Small tables with named rows and columns. After each table, cells are looked up by row and column.

lezok =
,zefu,zod,nobev,seso,sov,mema,nifusa,zeziv,naseb
padiv,49973,52067,43550,55561,48838,41438,40784,47128,40200
zalap,32217,50048,52626,61327,44849,48239,41574,49811,57916
bupab,17731,57259,45394,39637,47862,52500,51910,47553,53462
kis,43826,42996,48067,50948,48800,46508,59031,55197,42039
zor,83391,43451,45283,43559,50977,50548,42785,48144,51005
ziruz,45796,46818,53541,40506,48545,56120,56159,48512,56995

What is the zod of zalap in lezok?
50048
What is the seso of kis in lezok?
50948
What is the zeziv of zalap in lezok?
49811
What is the naseb of kis in lezok?
42039
What is the nifusa of ziruz in lezok?
56159
What is the seso of bupab in lezok?
39637
What is the sov of padiv in lezok?
48838
What is the zefu of padiv in lezok?
49973
What is the nobev of kis in lezok?
48067
What is the nifusa of zor in lezok?
42785
Which row has the largest mema? ziruz

vatuf =
,rav,sel,novakar
rimomed,124,117,133
vol,231,195,109
lesog,82,58,63
ren,169,126,74
mev,112,121,219

lesog, sel -> 58
ren, rav -> 169
lesog, rav -> 82
mev, novakar -> 219
vol, novakar -> 109
lesog, novakar -> 63
mev, rav -> 112
mev, sel -> 121
rimomed, novakar -> 133
ren, sel -> 126
vol, rav -> 231
vol, sel -> 195
rimomed, sel -> 117
rimomed, rav -> 124

zunomi =
|  | gis | tem | vake | nol | pem |
|---|---|---|---|---|---|
| zikifef | 31.31 | 26.63 | 80.65 | -19.68 | -5.25 |
| fepebo | 36.32 | 55.48 | -13.14 | -41.80 | -48.37 |
| nezuzig | -50.20 | 60.34 | -16.89 | -7.97 | -30.71 |
| pugir | 34.52 | 24.76 | 85.50 | -19.79 | -4.04 |
| vor | -53.53 | -15.77 | -4.70 | 6.54 | -5.98 |
| domar | 20.67 | 53.28 | -6.65 | -33.51 | -41.18 |
| bepo | -37.41 | -58.74 | -67.90 | 50.04 | 29.89 |
| kulin | -59.48 | -2.90 | 44.59 | 70.76 | 60.14 |
| sotafa | 74.77 | 4.87 | -30.59 | -76.34 | -74.88 |
| gos | -63.29 | 12.18 | -1.61 | 58.44 | 38.25 |

pem of domar = -41.18
vake of nezuzig = -16.89
tem of sotafa = 4.87
nol of vor = 6.54
nol of zikifef = -19.68
nol of sotafa = -76.34
gis of domar = 20.67
gis of pugir = 34.52
pem of vor = -5.98
pem of gos = 38.25
gis of sotafa = 74.77
nol of bepo = 50.04
tem of domar = 53.28
gis of kulin = -59.48
pem of kulin = 60.14
tem of kulin = -2.90
gis of nezuzig = -50.20
tem of vor = -15.77
pem of nezuzig = -30.71

morut:
        ger  gebaziz  sus  bufad
tofol   291      774  803    511
tefe    204      215  214    689
gaman   748      283  255    514
ravude  815      781  796    346
totive  722      266  263    550

What is the ger of ravude in morut?
815
What is the bufad of tefe in morut?
689
What is the gebaziz of gaman in morut?
283
What is the gebaziz of totive in morut?
266
What is the sus of tofol in morut?
803
What is the bufad of gaman in morut?
514
What is the gebaziz of ravude in morut?
781
What is the ger of tofol in morut?
291
What is the sus of ravude in morut?
796
What is the sus of totive in morut?
263
What is the gebaziz of tefe in morut?
215
What is the ger of tefe in morut?
204
What is the bufad of totive in morut?
550
What is the sus of gaman in morut?
255
What is the gebaziz of tofol in morut?
774
What is the bufad of tofol in morut?
511
What is the sus of tefe in morut?
214
Which row has the largest ger? ravude

Table rif
	vuv	nud	vosa	bar	buk	rovez	nenu	bis	fep
tuvur	191	141	117	112	138	110	113	125	128
nebor	55	96	103	99	135	130	133	124	109
pomuze	198	143	124	119	136	120	114	141	124
gisopog	196	143	131	131	142	108	117	143	115
bomined	173	135	123	128	146	113	125	146	105
dubezuz	133	122	110	146	123	133	129	104	129
zuv	179	137	131	135	139	86	118	130	114

vosa of nebor = 103
nenu of pomuze = 114
nenu of tuvur = 113
nud of pomuze = 143
bar of bomined = 128
bis of zuv = 130
bar of dubezuz = 146
bis of dubezuz = 104
fep of zuv = 114
bar of nebor = 99
Row with the largest bar: dubezuz

vep:
         fiditiz  zam
nof          210  229
gogupo       118  183
mazimuk      219  105
tis          149   90
feb          128  174
dib           34  200
gufasob      130  245
vupafe        25  248
lutu          61  141
vifomi       153   72
supat         43   77
nuso          22  157
gifudar      155   69

gifudar, fiditiz => 155
gogupo, fiditiz => 118
supat, fiditiz => 43
tis, fiditiz => 149
gufasob, zam => 245
feb, zam => 174
nuso, zam => 157
feb, fiditiz => 128
gogupo, zam => 183
supat, zam => 77
vupafe, fiditiz => 25
nuso, fiditiz => 22
vupafe, zam => 248
vifomi, fiditiz => 153

mov =
|  | keforo | pemane | debokig | kimurug | letirep | dit | gerale |
|---|---|---|---|---|---|---|---|
| piv | 54.877 | 44.987 | 56.398 | 43.726 | 56.929 | 53.403 | 22.094 |
| bof | 13.808 | 35.430 | 12.237 | 56.704 | 23.022 | 17.062 | 54.563 |
| nunaz | 38.709 | 53.208 | 38.985 | 75.441 | 61.153 | 41.676 | 25.620 |

What is the debokig of bof in mov? 12.237
What is the gerale of bof in mov? 54.563
What is the pemane of nunaz in mov? 53.208
What is the letirep of bof in mov? 23.022
What is the keforo of bof in mov? 13.808
What is the kimurug of piv in mov? 43.726
What is the letirep of nunaz in mov? 61.153
What is the kimurug of nunaz in mov? 75.441
What is the dit of piv in mov? 53.403
What is the gerale of piv in mov? 22.094
What is the gerale of nunaz in mov? 25.620
What is the dit of bof in mov? 17.062
What is the pemane of bof in mov? 35.430
Which row has the largest debokig? piv

tizir:
	zar	saro	dag	rilo	nodu	nok
bunosa	96	110	85	113	114	66
delif	102	113	90	98	103	144
ruf	100	109	92	103	106	116
fon	108	81	99	87	183	223
nev	88	105	72	93	105	128
budaz	90	79	100	49	136	118
fuz	99	95	93	74	90	84
kos	89	86	104	79	100	9
muz	99	90	98	82	130	77

zar of budaz is 90
nok of fon is 223
zar of muz is 99
nodu of ruf is 106
nok of delif is 144
saro of nev is 105
rilo of fon is 87
saro of bunosa is 110

ladugev.tsv
	fep	vab	dos	ruz	rul
kiluzo	2489	8475	4366	1947	8817
nemegim	4139	8816	4282	2890	8983
vutodom	8891	4997	5082	7527	4536
bup	1415	427	2477	4382	52

ruz of kiluzo: 1947
fep of nemegim: 4139
ruz of nemegim: 2890
vab of nemegim: 8816
rul of kiluzo: 8817
fep of bup: 1415
rul of vutodom: 4536
rul of nemegim: 8983
dos of kiluzo: 4366
vab of vutodom: 4997
vab of bup: 427
dos of vutodom: 5082
rul of bup: 52
fep of vutodom: 8891
Which row has the largest dos? vutodom

fezip:
,kot,nizavar,gufam
pitano,-364,430,-140
dabi,-521,140,170
zupod,-337,-444,-239
sud,210,317,146
pokufa,1,242,103
buloz,27,147,-69
pekupi,-469,267,-14
vos,649,589,-156
vitimuk,-948,391,120
ner,-78,251,-92

What is the gufam of zupod in fezip?
-239
What is the gufam of dabi in fezip?
170
What is the kot of buloz in fezip?
27
What is the kot of sud in fezip?
210
What is the kot of vitimuk in fezip?
-948
What is the nizavar of zupod in fezip?
-444
What is the nizavar of dabi in fezip?
140
What is the gufam of pokufa in fezip?
103
What is the gufam of pitano in fezip?
-140
What is the nizavar of ner in fezip?
251
What is the gufam of pekupi in fezip?
-14
What is the gufam of vitimuk in fezip?
120
What is the kot of vos in fezip?
649
What is the nizavar of vos in fezip?
589
What is the gufam of ner in fezip?
-92
What is the kot of dabi in fezip?
-521
What is the kot of zupod in fezip?
-337

